In the data rows, 128 means zero.
Some points, one per row:
[154 124 114 110  98 111 106  87 103 101 122 172 150 174 182 200 155 158
 128 101 118 128 146 148 157 161 117 165 118 148 157 168]
[ 74 150 119 118  87  65  64 124  96 123  88  60 160 159 165 142 135  88
 131 122  74  98  96 128 174 193 222 129 204 123  97  88]
[145 155 143 164 120 134 156 191 164 163 107 126 113  99 106 130 119 138
 148 140 136 155 141 123 133 115 129  87 153 119 126 129]
[167  85 116  88 102 135 134  83 132 120 128 151 122 118 117 150 127 125
  96 104 158 148 159 140 108 105  78 159 113 174 191 199]
[125  80  68  96  79 106 122 148 144 138 142 145 123 128 123 149 164 154
 128 152 183 171 169 162 140 124  92 149 131 146 170 153]
[183 193 179 155 149 150 173 161 138 173 128 100 140 147 139 168 121 145
 200 189 125 161  66  63 148 150 167 126 200 162 160 160]
[ 79 155 148 144  94  68  91 149 125 174 129  76 237 186 187  74 151  93
 192 180 120 111  97  98 152 165 208 138 227  94  79  93]
[188 103 163 111 193 156 128  30 109  56 175 186 121 132 113  90  82 142
  69 106 187 127 117 118  59  32  82 217 123 197 238 205]
[ 58 144 122 153 125 130 132 167 139 151 105  68 136  94 101  83 128  88
 145 147 106 124 166 163 172 173 214 150 234 145 121  98]
[140  56  80 104 187 189 168 127 162  86 178 191 132 150 136 143 102 122
  39  62 130 105 108 148 120 112 121 250 130 195 182 154]
[183  78 100  35 214 137 139  77 149  86 202 195 108 125 109 111  76 159
  93 103 164 131 136 139  79  50  82 175  34 149 169 159]
[132 106 132 136 116 119 102  74 101  66 124 132  93  90  90  98 125 104
  68  76 109  94 129 140 113  92  59 131  80 117 154 157]
[ 89 145 136 160 126  97  99 135 100 131  99  60 222 193 203 110 160 110
 181 177 121 150 120 123 157 158 152  92 214 110  81 116]
[181  90 117 121 132 128 134 103 146 103 172 188  96 104 112 148 129 160
 133 146 214 190 201 145 114  72  43 124  70 133 164 177]
[148 137  94  99 107 124 136 183 144 160 105 122 104 115 108 164 122 147
 158 162 112 124  46  38  86 102  99  76 131 123 118 127]
[112 181 152 140 112 107 127 153 160 195 145 122 146 118  97 121 121 132
 191 186 134 161 169 158 155 165 185 113 173 140 115 110]
[164 213 163 185 104  86  80 132  91 157 125 131 142 152 113 120 153 132
 126 126  83  78 106 116 127 135 137 114 189 138 141 185]
[188 163 147 131 127 143 138 134 111 121 117 152 122 151 157 162 113 142
 122 112 113 137 110 126 170 171 143 125 122 116 142 174]
[140 123 129 124 143 128 113 106  96  99 107 127  89  84  83 121 118 152
 154 158 155 125 112 122 116 151 144 143  97 128 117 117]
[174  65 130  62 249 219 211 123 175  98 195 191 125 158 134 163 120 184
 124 166 184 148 127 120  45  21  64 148  29 118 159 122]
[108 156 153 187 161 156 122 131  86 133 123 127 141 149 124 123 142 129
 133 145 156 141 146 160 158 151 190 152 158 122 112 105]
[ 52 139 131 148 105 119 118 141 112 138  76  72 130 107 105 122 158 141
 192 192 148 153 169 165 152 150 169 102 160  97  87  94]
[169  81 103  91 151 116 116  59 132  57 198 197 144 161 169 150 146 192
 109  94 153 140 124 121  87  46  52 151  53 138 162 167]
[126 110  78  84  83 109 124 168 126 131 102 135 147 164 169 169 162 126
 162 150 122 125 150 129 120  99 122  70 140 135 146 125]
[ 88 130 130 148  94 121 122 140 107 130  74  86 105 103 100 106 101  88
  88  91  61  78  98 109 106 155 174 116 179 126  86  96]
[101 144 139 130 107 123 104 105  89 128  81  81  76  82  89 102  96 107
 128 115  68  80 103  95 112 142 150  94 184 143 127 117]
[124  65  71  69  79 118 142 145 147 118 128 139  97 112 113 151 123 130
 109 126 152 144 154 154 127 114 108 149  94 126 156 140]
[165 113 119 119 139 155 152 135 131 100 111 139  94 135 139 164 126 124
  71  68 114 107 134 157 166 142 133 190 134 169 198 177]
[106 169 158 164 125 123 140 164 128 154 119  93 111 118 135 146 159 125
 153 125 117 101 149 134 139 147 189 137 187 155 141 135]
[132  96 112  87 102 131 134 128 128 158 147 176 130 156 127 136  98 129
 122 122 112 119  83  50  68  91  82  82 113 133 134 133]
[105  91 117 135 125 130 124 114 102 113 111 143 126 148 149 182 175 178
 158 144 147 148 160 150 158 158 126 150 143 131 125 116]
[179  90 114 119 171 179 178 164 172 149 156 175  94 116 104 132 140 170
 141 156 194 156 146 130 144 143 112 169 128 168 160 162]
[ 77 161 144 149  96  95  67 110  86 118  86  80 166 173 202 138 131 126
 197 163 100 114  76  79 132 123 144  67 158  90  93 108]
[ 63 135 114 118  99 124 101 124 102 126  66  68 109 100  95 110 123 128
 153 143 123 132 139 159 144 116 122  78 138  98 109 107]
[124  63 102 119 136 171 175 118 144 124 144 152 107 126 108 136 117 139
  83 107 134 137 164 174 138 137 100 129  75 115 119 121]
[122 185 133 118  91 110 105 123 114 136  62  55 169 161 174 153 148 106
 164 150 116 133 127 119 149 151 158  66 147 108 108 115]
[104  83  89 102 120 144 156 130 107 112 107 116 103 113 109 133  95 112
 101 124 122 134 128 144 126 142 133 122 111 135 116 107]
[160 230 185 172 105 107  94 129 107 145  86  65 137 129 127 110 150 124
 163 145  86 117 150 146 139 146 130  79 163 119 132 188]
[121 141 138 132 117 110 100 115  84 103  85  89  91 130 108 119 116  92
  63  58  66  99 137 149 176 182 158  99 131 108 107 109]
[ 97 184 157 139 129 115 105 116 112 125  86 100 140 148 155 169 135 123
 150 137 114 113 123 139 169 172 210 125 143  94  87  70]
[ 75 149 121 128 113 109 102 145 105 155 108  74 216 219 204 111 182 127
 202 203 136 141 136 111 115 111 137  75 183 125 127 114]
[ 78 155 156 150 104 122 135 167 163 184 120 102 171 131 118  94 109  66
 120 133 109 132 169 169 164 148 143  69 160  81  71 111]
[137  69  99  70 169 125 118  81 139 136 198 211 135 122  98 122  91 129
 104 111 162 160 116 128 165 122 140 211  90 138 177 126]
[104 127 122 139 138 121 129 140 114 136 122 127 143 164 155 164 130 137
 135 136 107 134 102 130 163 185 187 129 162 134  96  76]
[146 141 146 133 165 160 177 163 117 136 123 108 107 150 148 162 120 118
 107 102  73 104  51  69 148 152 145 114 129 117 126 117]
[177 115 137 124 109 131 139 107 120 146 164 215 165 193 166 173 137 145
 104 108 157 144 152 149 124 120  80 137 105 159 192 191]
[146 148 141 125 102 111 104 105  90 116  94 129 127 158 141 151 127 134
 128 142 153 154 155 140 138 124 119 101 109 109 118 128]
[ 99 110 124 127  91  78  92 109 108 127 129 138 102  98 103 123 138 135
 144 128 118 100 138 130 133 166 146 119 122  86  47  64]
[145  52  45  38 159 104  85  52 110  50 154 180 128 137 153 168 126 170
 104  88 128 119  62  77  92  52  50 152  25 128 152 132]
[183 200 190 177 168 161 138 153 120 130  80  87 110  90 124 132  82  60
 150 105  83 102  47  57 141 139 159  93 150 131 139 149]
[ 87 115 118 134 113 120 139 169 119 124  90  82  64  91  89 121 112  93
  96 116  98  88 112 103 107 103 127 101 144  90  97  90]
[ 80 143 126 156 116 120 101 127  92 116 103 110 128 124 125 105 116 114
 144 145 136 119 133 127 133 135 179 129 169 106  81  79]
[164  78  85  63 133 132 131  79 146  75 155 182 130 105 106 146  99 149
 120 122 155 158 162 169 144 151 145 236  98 176 191 158]
[207 116 121  44 236 204 166 111 208 143 209 200 130  99  91 126 114 180
 154 143 192 174 159 153 117  78 113 199  56 178 212 168]
[103 203 219 199 141 115 113 120 106 136  79  35 141 127 145  92 106 102
 187 179 132 163 156 132 138 137 157  66 170  98  91 117]
[ 95 136 129 143 126 114 154 180 140 157 132 108 115 120 126 130 101  84
 132 139 113 139 159 141 145 151 171  94 137 108  94  81]
[132  56  81  95 171 152 152 109 153 114 195 189 102 123 100 115 106 150
  79  85 136 130 134 151 102  89  95 199  77 173 178 137]
[115 169 135 130  52  36  50 117  79 130  51  33 181 137 170  76 167 120
 205 181 114 101  60  67 126 112 154 102 218 123 126 135]
[250 104 128 107 181 172 183  95 141  89 162 159  88  85  80 100  54 121
  85  89 133 121  81  86  89  71  89 188  89 189 227 212]
[197  97 103  96 178 157 148  65 125  70 128 124  67  87  73 124  73 131
  74  96 157 168 158 154 102  51  52 172  53 181 185 171]
[136 183 157 132  86  96 109 129 125 135  86  60 107  78 104 125 162 155
 206 178 125 115  90  70  91 114 115  79 134  95  90 134]
[162  77  95 113 166 186 175 135 165 123 157 196 114  98  87 107  56 131
  97 100 146 133 107 109 113 116 125 214 125 187 186 156]
[154 192 179 181 142 148 127 144 104 120  79  68  49  88 106 105 109 124
 142 127 110 126 123 130 166 200 185  97 148 131 107 134]
[109 135 156 181 136 117 116 135 114 109 119 124 133  94 108  87 182 136
 121 112 134 129 152 157 125 136  99 144 130 124 113 131]
[158 101 121 152 145 135 148 124 150 103 196 159 109 123 114  99 156 171
 120 135 215 178 178 172 134  80  77 158  79 142 182 164]
[ 63 136 116 126  94 106  87 133 133 138 119 106 108  57  75  49 139 124
 131 123 124 121 139 163 164 187 141 160 124  90  73  83]
[216 114 114  57 183 141 141  89 180 115 210 186 108 129 133 161 130 185
  95 103 158 149 124 113  52  13  28 155  46 170 195 194]
[130 112 118 100 126 144 151 134 147 166 151 163 124 109  98  94  65  92
 104 104 126 137 132 115 141 147 140  85  91 103  94  93]
[ 92  63  84  86 102 131 128 132 146 164 170 212 149 157 153 168 153 173
 140 143 168 146 143 150 137 127 108 133  83 100 112  82]
[144  96 122 135 140 152 140 102 106 113 139 158 123 152 135 137 115 142
 122 134 189 158 141 119 128 121 137 202 150 174 177 164]
[145 137 124 137  99 111 110 151 144 167 132 144 107  92  94 123  96 113
 116 122 100 143 147 139 115 154 144 148 168 164 133 145]
[157 168 166 152 119 133 109 113 100 113 100 131  91 106  99 103  90 117
  91 112 110 117 141 164 159 150 155  95 117 109 129 137]
[120 167 158 132 110 122  91 108  95 124  94 115 136 127 130 146 108  96
 142 141  86 100  73  87 120 151 183 129 172 135 147 119]
[122 174 147 148 120 117 140 172 125 132  84  63  96  90  91  93 101  97
 134 151 119 133 148 154 128 143 168  93 153 125 114 124]
[144 227 219 226 185 195 166 173 151 190 124 122 141 117 111 127 114 124
 162 147 108 103  72  85 138 129 159  89 163 118 123 133]
[113 134 119 147 118 133 164 180 141 158 144 145 109 127 129 146 119 120
 113 139 147 137 159 148 117 121 137  96  93 109  92  99]
[120  93  93 118  86 101 112 125 107 134 148 173 156 160 158 122 121 134
 109  92 166 179 162 165 158 138 106 167 157 166 183 159]
[123  92  94 118  99 124 118 133 114 100 105 114  90 115 137 140 140 138
 121 126 148 143 130 126 111 118  87 153 139 141 165 136]
[158  97 131 148 110 104  83  65  87 107 143 172 130 146 131 145 136 155
 114 135 180 174 166 169 141 134  98 141 117 149 140 165]
[138 152 122 135 125 165 136 127 103 106  74  97 110 103  89  93  57  74
  82 118  93 101  70  81 101 138 146 109 151 154 133 142]
[134 102 109 147 115 125 139 121 144 112 217 190 130 124 104  77 116 121
 105 126 178 150 151 128  73  76  50 175  91 167 169 179]
[163  94 107 109 131 116 127  70 106  47 155 141 100 131 108 114 125 166
  83 103 143 115 110  98  69  42  65 154  82 152 187 163]
[ 94 138 124 146  99 113  82 127 117 124 117 132 102 105 110 109 151 135
 104 132 127 106 137 171 140 177 165 168 164 146  96 110]
[114 199 187 172 134 119 108 147 118 154  83  42 121  88  86  80  84  79
 167 141  76 113  90  78 116 156 177 102 203 105  81 106]
[125 121 135 136  92 126 123 128 126 143 146 159 136 133 117 105  94 100
 106 131 162 173 185 167 144 141  97 101 104 104 115 135]
[104 170 144 133 127 112 107 147 128 162 120  96 176 169 186 122 132 105
 180 151 108 140 125  93 135 130 135  63 151  99  92 101]
[131 180 162 142 112 120 104 121 101 133  83 100 123 132 114 131  83 104
 158 158 109 138  86  93 149 162 145  79 143 106  87 126]
[ 95  88 117 143 101 140 135 124 104 125 136 160 125 147 128 124  99 105
  66  76  94 103 109 126 112 122  71 131  98  99 111 126]
[ 43  91 108 118 112 125 163 152 127 176 138 135 181 148 126 131 126  95
 147 121  73 101 135 129 131 161 170 128 190 131 107  91]
[156  55  83  31 165 125 148 106 197 148 222 191 140 112 115 118 131 184
 140 150 210 200 117 113  90  19  29 121  30 107 160 133]
[130 212 197 198 124  85  82 123 101 140  91  51 216 154 184  74 161  89
 167 133  75  98  76  82 148 161 194 124 226 147 124 134]
[ 94  87  99 114 100 113 116  99  73 101 104 124 107 131 116 127 128 164
 134 161 158 151 130 150 136 174 162 165 122 124  94  88]
[183 117 133 123 149 169 177 113 163 111 166 144  86  90  76 107  93 126
  67 114 172 161 186 178 117  97  55 137  55 149 170 184]
[175 112 122 128 207 202 160  99 140  93 183 226 171 188 185 167 102 138
  84  93 153 158 132 127 107  83  64 151  54 156 163 152]
Then 10 other points, each followed by its number:
[ 98 164 164 160 119 120 113 157 119 159 100  72 171 133 147  92 135  92
 185 171 125 133 111 137 156 179 184 121 194 109  99 114] 0
[124  75  94 125 135 153 157 121 149 137 187 205 171 160 128 152 134 124
 105 123 165 143 163 133 120 115  81 132  56 109 119 110] 1
[185 105 135  87 173 169 162  86 185 110 178 167 120 107 119 150 126 153
 109 130 153 133 148 127  74  74 100 184  68 174 202 167] 2
[ 79 108 131 132  98  79 104 125 124 140 139 129 130 108 100  67  99  78
 100 112 142 153 210 187 204 202 194 137 195 102  89  88] 3
[154  78  95  69 138 164 154  82 138 125 195 213 174 184 171 165 123 151
  87  81 140 135 115 118 106  78  69 158  61 153 187 176] 4
[131 147 142 154 159 145 148 166 141 141 135 133 129 126 121 130 117 117
 119 121 110 134 136 152 141 145 132  87  98  88  77  91] 5
[ 89 170 154 161 113 133 127 163 144 178 108  93 143 107 107  98 161 108
 112 107  82 112 144 158 148 141  97  58 145  83  79 122] 6
[115 146 138 118 118 132 131 136 115 127 102 110 100 113 131 137 130 113
 125 125 136 136 155 160 164 180 185 144 134 129 119 101] 7
[ 64 118 109 130 132 140 126 144  97 132 106 112 141 150 157 176 144 124
 142 129  94 120  96 115 138 137 163 120 142 109 115  71] 8
[116 107 134 163 166 175 171 145 128 126 128 134  70  86  95  97  78 104
  80  81 140 147 158 164 129 111  82 125  58  91 104  92] 9
Which three of these numbered points are nearest to each point below, ignoring the 3 directions in which the first points spread most? Their numbers follow each, nearest first.
[116  81 125 147 213 194 169 112 159 111 195 184 103  81  60  76  76 134
 127 153 206 210 190 156 100  56  43 135  22 101 111  90] > 9 5 1
[111 155 110 118  69  51  87 145 126 190 127  98 153 126  99 111 162 119
 202 190 114 122 181 134 130 148 172  98 211 142 129 129] > 2 0 3
[118  72 103 126 129 152 124  61  95  62 144 153 122 141 113 113 115 121
 103 112 172 161 149 111  67  34   7 117  22 106 117 117] > 9 1 6
[ 76 107 140 152 132 119  95 101  99 121 105 150 147 164 165 185 203 177
 132 119 104  85 131 124 122 145 145  92 143  98  70  63] > 8 4 1
[100 151 112 124  77  76  94 155 123 153  82  58 149  98  80  65 119  71
 134 154 110 106 147 140 113  98 129  62 182 109 121 136] > 6 0 2
[ 83 165 148 145  96  82  74 105  89 122  80  74 112 110 110 133 132 117
 164 158 125 130 145 142 129 122 141  64 108  70  56  74] > 9 5 7
[ 83 161 171 160 121 106 124 151 131 163 133  89 217 179 169 139 174 107
 191 194 103 113  98  93 103 105 121  68 157  75  88 104] > 1 5 6
[144  57  71  80 128 140 138 114 132 117 154 168 110 137 109 101  85 105
  38  62 124 134 139 142 126 129 101 162  96 149 162 135] > 4 8 1
[143  51  78  58 191 159 160  87 135  71 156 170 127 145 136 159 119 170
 122 132 181 157 100 107  93  94  81 177  32 124 104  98] > 8 5 7
[194 147 153 138 142 112 135 133 131 155 125 139 109 127 133 180 145 156
 131 134 119 125  65  90 147 134 127  57  76 100 109 128] > 5 1 7
[122 125 125 156 115 115 108 104  58 107  92 110 101 113 104 118 102  94
 101 124 124 135 132 131 128 115 120  98 120 103  94  90] > 9 1 8
[ 80 154 109 135 123 120 115 129  84 109  58  41 197 200 232 158 159 118
 167 157  94 105  63 106 147 164 189 113 188 123 100  84] > 8 4 7
[170 140 115  96 122 135 105 103 155 121 149 169  93  95  94  90  80 111
  68  84 170 173 182 193 162 122 110 161  83 155 183 166] > 3 7 0
[ 94 179 159 148  91  97 108 124 108 135  84  75 117 113 109 111 117  98
 134 136  87 104 127 116  96 112 136  85 159 118 102 121] > 2 6 7
[142 125 119 111  72 111 100 124 123 139 110 164 142 152 157 180 169 173
 144 139 166 145 154 169 169 151 132 146 128 112 129 147] > 7 2 0
[ 91  97 100 109  68 102  99 106 126 142 166 185 158 157 132 134 119 119
  86 102 142 149 143 158 141 158 106 165 126 148 120 132] > 4 3 0
[135 122 144 111  90 134 147 118 108 124  97 117 106 112 121 136 106 138
 118 136 111 137 119 150 154 156 149 109 130  99 132 134] > 7 2 0
[136 124 116  97  65  93  99  94  79  94 117 164 147 196 201 195 166 171
 146 155 171 153 179 156 130 138 105  90  62  96 138 139] > 7 4 2
[147 134 121 117  92 102 125 112  75 121  62  63 104 124 122 164 126 131
 181 167 121 153  99 102 166 153 147  95 161 127 129 144] > 7 0 2
[ 98 133 119 129 125 126 120 132  98  98  48  33  88  89  90 102  75  62
 145 148 106 108  27  37 117 139 159 127 161 123  80  95] > 8 0 7
[165  96 112 110 154 136 127  71 127  70 172 161 136 139 144 145 176 163
 134 113 155 142 146 105  65  44  58 154  88 188 194 160] > 2 7 8
[ 80 171 165 161 131 116 141 154 132 159 108  58 237 196 210 106 184 123
 213 221 151 158 107  86 126 153 168 104 209 111  76  88] > 0 2 7
[ 96 152 145 145 140 109 123 150 139 139 106  44 223 155 181  70 194 120
 178 173 108 102  65  82 157 155 167  83 200 100  92  85] > 0 2 1
[100 172 153 187 146 125 140 179 139 170 131 131 203 192 180 149 168 139
 137 155 117 170 188 177 138 142 108  47 125  65  57  94] > 5 9 6
[118 167 159 167 147 126 121 140  95 116  93  98 137 145 162 122 109 123
 177 155 147 182 159 131 146 149 148  69 139  92  67  83] > 9 5 7
[147 166 160 159 119 133  90 113 106 100  93 131  98 116 126 112 152 134
 110 112 121  86 130 120  81  97  92  87  92 126 131 149] > 6 9 2
[161  82 110 123 174 151 135  80 101  68 136 188 130 135 139 148 126 158
 121 109 139  98  91  89 103  88  89 156  48 125 147 137] > 8 1 4
[130 113 122 130  93 128 114 102 104 126 129 168 143 165 137 152 151 122
  86 107 117 102 142 141 146 170 138 162 123 134 134 143] > 4 7 1
[ 81 159 154 141 111 113 134 143 119 148 100  30 155 132 148 108 140  96
 175 169 125 143 138 135 168 181 196 108 198 112 109 107] > 0 7 2
[136 135 178 171 171 179 191 171 152 151 130 140 110 135 128 160 141 160
 152 140 126 139 131 111 119 133 108  88 104  89  79 104] > 5 9 1
[ 89 118 115 124 116 127 147 156 137 169 111 103 138 128 159 180 149 128
 135 103  65  89  90 118 130 140 157  94 137 116  93  76] > 8 4 1
[ 78 161 115 128  80  57  54 125  93 131  87  65 169 161 193 159 179 169
 231 182 109 105  33  42 107 114 153 108 191 111 106 107] > 8 2 7
[127 202 167 161 112 115 117 175 145 179  90  64 255 195 228 138 204 105
 165 139  60 110  51  35  77  92  92  35 178 109 118 128] > 6 4 1
[ 82 149 136 136  96  85  95 129 106 109  97  92  93  72  73  65 106  91
 112 133 103 101 158 155 119 129 121  43  81  47  52  76] > 9 6 5
[114 178 159 186 136 110 118 148  86 120  80  30  74 101 119 103 122 143
 204 192 150 142  75  97 130 137 160  93 133 100  63  92] > 9 7 0
[180  78  97  59 174 142 144  73 137  69 153 168 115 142 145 194 144 192
 128 135 175 150  98  88  65  24  14 142  11 140 169 160] > 8 7 9
[ 96 103 115 129  90 115  97 114 124 110 124 137 105 109 109  83 133 131
 114 139 168 154 172 151 137 168 140 188 169 144 137 138] > 0 3 7
[163  84 112 140 170 183 199 181 175 154 153 182 114 111 116 143 100 134
  93  98 133 129 109 134 141 138 132 182 132 175 173 168] > 0 7 2
[150  87 113 128 212 217 181 130 155  75 132 145  90  90 128 137 127 184
 154 158 194 163 126 127  93 102  84 154  56 133 119 121] > 9 5 0
[ 72 126 139 134 103 118 163 173 140 144  59  24  83  86 100 125 135 118
 157 151  92 117 126 122 127 150 162  97 178  89  76  89] > 2 8 7
[143 116 110 135 104 128 107 108 107  92 133 155  92 129 134 161 156 149
 106  87 126 134 150 161 175 171 139 218 152 182 185 180] > 7 0 2
[144 143 121 127  80  90 117 152 120 135 120 118 102 124 138 147 158 154
 137 127 135 138 167 167 193 198 185 186 191 159 159 151] > 7 0 2
[115 107 118 109  65 106 140 177 155 170 148 125  85 107  97 107 129 132
 105 122 109 106 119 125  97 123 117 111 148 119 116 128] > 6 2 1
Here are 10 other points, each followed by its number:
[105 109 100 117 114 120 105 137 106 102  95 108  56 105 108 163 178 190
 154 129 138 123 146 134 152 140 142 157 139 138 153 123] 0
[ 84 189 146 142 106 118 120 153 135 146  89  52 170 134 172 154 196 170
 218 165 104  78  57  86 113 136 189 109 162 101  91  95] 1
[137 191 169 159  88  80 107 144 120 155  93  61 122  84 103  94 123  93
 186 168 109 102 135 123 128 148 177  99 193 128 128 151] 2
[123  83 108 128 147 130 124  78 101  94 135 151 112 116 120 149 135 156
 141 150 196 192 177 150 112 114 106 210 146 197 189 150] 3
[152  89 131 100 132 106  85  28  97  58 166 196 187 175 173 173 157 159
 102  78 125 115 117 131 122  92  83 144  61 118 160 147] 4
[102 182 161 154  83  78  85 141 120 142  82  77 119  97 105  98 164 136
 160 159 133 113 140 129 120  90 124  64 143  61  80 104] 5
[ 55 127  91 113  76 104  98 140  99 135  65  45 111 107 102 104 121 109
 150 144 105 145 134 138 147 153 170 128 201 121 100 102] 6
[146  82  96  65 147 128 108  74 150 105 125 175 144 130 155 179 122 141
  96 103 130 120  92 111 122 111 146 186 106 159 176 139] 7
[126  95 111 120 137 150 151 118 144 127 158 169 125 103  83 106  90 101
  99 116 157 149 174 166 141 144 111 139  79 122 117 119] 8
[ 68 156 133 140  96 118 110 165 147 180  97  79 147 123 113 123 107  91
 158 152  76 102  56  81 135 167 171 114 174 108  88  96] 9
Which three of these numbered points are nearest to each point below, ignoring the 3 directions in which the first points spread most? Their numbers follow each, nearest first.
[197 106 120 117 160 155 147  87 117  74 105 126  71  90  92 142 147 180
 115 123 151 116 115 153 131 121 108 166  71 150 181 172] > 0 1 2
[145 120 148 164 148 163 171 144 153 127 177 197 127 128 117 116  85 105
 108 106 139 139 154 141 140 129  92 137  71 112 136 156] > 8 9 2
[209  74 111  21 243 163 150  56 140  55 174 177 132 142 128 155 134 173
 100 100 127  93 107 135  92  82 137 243 102 215 213 187] > 7 1 6
[157 113 124 114 142 149 130  75 142  61 115 104  47  44  72 112 141 165
 110  93 155 127 144 145 131 105  94 188  69 147 175 171] > 0 2 6
[103 166 132 140  96 106 104 138 129 187 129  99 174 166 158 106 102  93
 136 127  62  81  41  61 122 138 155  86 161 111 100 109] > 9 8 7
[ 94 167 144 145  93 107 103 148 100 139  79  71 115  97 105 117 137 106
 158 148  91 106 132 129 107 123 138  60 133  69  81  97] > 5 8 2
[211 123 132  80 204 166 147 118 192  98 211 190 103 125 138 156 138 187
 117 110 149 113  92 102  76  45  81 182  50 150 184 182] > 1 9 8
[138  80 118  93 135 128 118  53 135  88 139 130  82  98 105 114 118 135
  85  93 160 127 128 117  88  59  66 145  47 119 135 112] > 5 6 8
[112 134 149 162 106 136 127 156 151 127 123 130 103 111 145 156 161 149
 106  98 103  86 106 111 102 137 148 164 170 154 117 130] > 1 9 7
[147  87 103 111 127 162 147 117 131  89 101 141  62  74  87 115  85 109
  73  67 120 128 137 134 134 117  91 173 123 167 192 175] > 6 2 0
[111 111 123 112 131 138 153 167 162 165 125 121 142 136 124 141 127 110
 119 114  76  85  70  78 110 132 148 123 178 129 117 117] > 9 1 7
[200  73 107  69 212 155 150  87 156 113 206 203 138 132  92 122  97 136
 101 134 177 170 165 143  82  45  64 171  40 148 148 159] > 8 2 9
[ 65 128 116 114  85 111  96 102  89 110  67 100 126 129 126 136 140 113
 123 106  84  93 156 154 160 159 156  86 122  80  77  90] > 4 8 7
[132 114 160 185 142 144 135  88 120  68 167 169 116 143 165 159 157 168
 109 125 188 183 179 177 142 139 126 247 137 177 181 172] > 3 0 2
[167  74  81  70 120 123 115  97 135 119 140 201 143 159 141 180 151 160
 114 113 144 117 133 126 136 141  99 158 108 159 156 173] > 7 9 0
[108 177 147 150 122  98  96 135 120 140  84  78 164 121 123 136 178 144
 186 172 137 165 163 157 168 202 204 137 224 155 129 124] > 3 2 0
[135  86 111 108 122 144 129  85 121 111 121 172  98 118 145 184 151 176
 131 119 159 147 169 152 139 132  96 140  76 132 135 126] > 0 8 1
[137 103 138 156 148 173 185 149 128 122 143 150 115 126 125 137 132 155
 150 148 173 171 194 193 172 201 166 182 157 180 160 148] > 3 8 2
[142 132 123 147 130 120 127 149 118 105 119 143 108 123 141 142 150 151
 124  99 129  93 115 124 113 127 100 153 126 155 165 161] > 0 1 2
[167 202 176 166 110  90 117 151 105 139  98  70 120 114 123 111 132 115
 160 139 115 100 113 108 119 131 178 117 197 150 149 165] > 2 6 3
[134 158 143 153 129 151 159 172 124 153 106  91 144 148 129 100 100  74
 131 131 134 158 154 163 189 203 180 105 139 111  73 113] > 8 2 9
[159 112 131 155 142 149 122  79  94  74 146 172 110 119 136 111 116 137
  96  68 122 110 107  86  94  75  64 137 105 157 172 151] > 4 8 6
[127  53  79  69 155 147 158 109 184 118 211 182  97 109 133 135 144 194
 128 117 172 149 151 153 124 102  97 194  62 140 147 110] > 1 9 8
[119 130 129 134 122 134 160 167 122 117  91  97  97 123 157 173 151 129
 142 123 121 139 156 135 144 135 162 142 170 160 156 122] > 0 6 3
[ 44 127 113 129 104  98  98 149 131 137  72  64 134 128 137 147 164 140
 192 189 114 114 129 125 105 140 192 111 177  96  58  54] > 1 6 9
[144 111  76 111 109 140 139 172 115 121 105 149 114 147 151 172 164 152
 134 117 137 105 135 118 121 121  99 107 109 150 136 151] > 0 1 6
[140 141 115 108 143 142 141 164 151 145  73  60 106  97 106 107 134 111
 156 154 124 138 110  96 136 121 135 107 157 143 128 126] > 6 2 9
[125 200 142 149  95 100  89 138 125 171 104  90 136 111  92 106 150 115
 147 163 114 117 156 173 141 168 187 136 193 166 138 144] > 2 3 6
[159 126 123 114 113 109 114 116 109 108 121 139 103 141 158 172 162 175
 132 117 115 100  84 101  98 120 115 125 128 149 126 137] > 0 1 7
[ 76 177 124 112  84  98  80 159  95 125  45   9 117 162 171  86  94  78
 145 145 105 145  97 100 167 166 167  78 157  79  90  88] > 6 8 9
[ 93 149 110 111  71  83  90 111  89 118  68  65 138 122 145 164 158 140
 185 176 115 121  92  95 102 129 130  82 158 116  90 104] > 6 0 1
[ 95 133 103  92  53  39  65 102  96 125 102  98 134  79  56  23 106  88
 105 111 103 101 114 100 112  98 107  69 145  91 111 108] > 5 6 2
[112 164 141 159  93  96  98 133  88 106  50  28  39  44  78 109 119 101
 135 146 115 114 128 121 115 128 161 107 153 109  84  94] > 5 6 0
[158 144 119 104 103 127 131 150 116 130 118 133 116 145 141 147 147 146
 137 123 129 117 135  99  90  94  77  37  85  99 123 140] > 5 8 2
[121 191 147 163  97  86  91 139  71 125  80  45 146 171 183 161 179 141
 169 130  69  72  54  92 121 146 178 126 207 149 128 140] > 0 7 1
[131  96  87  97 106 130 142 154 126 110 107 142  99 144 143 165 132 106
  76  98 112 111 162 160 172 171 168 150 139 138 123 128] > 7 8 6
[124  75 117 150 132 138 166 119 118  79 154 153 109 146 129 143 166 167
 136 149 157 134 147 126 104 117  82 171 111 159 167 158] > 0 3 6
[109 103  77  87 111 107 100 123  90 109  91 110 149 159 180 149 143 151
 165 169 151 166 126 136 117 121 128  71 126 127  90  90] > 6 8 0
[156  92 115  96 189 161 146  89 122  87 172 167 113 147 150 165 128 153
  81  74 108  95  78  93 120 113 127 177  79 150 171 134] > 7 4 1
[101 165 141 171 125 132 140 168 138 153 109  69  73  70  64  77 129 124
 131 140 114  90 133 151 136 147 170  81 115  98  63  75] > 5 8 1
[196 137 144 160 164 157 144 121 130 113 114 135 106 114 122 147 140 147
  82  83 123  92  75 104  81  99  96 163 128 185 184 183] > 0 1 7
[125 164 154 144 111 132 133 149 108 134  67  41  69 104 134 163 152 132
 186 180 160 171 126 103 114 113 134  88 171 144 130 123] > 0 6 3
[138 187 155 163 136 125 107 146 126 154 103 108 179 161 181 146 160 125
 160 127  83  69  59  92 137 144 182 130 202 156 147 150] > 7 1 9
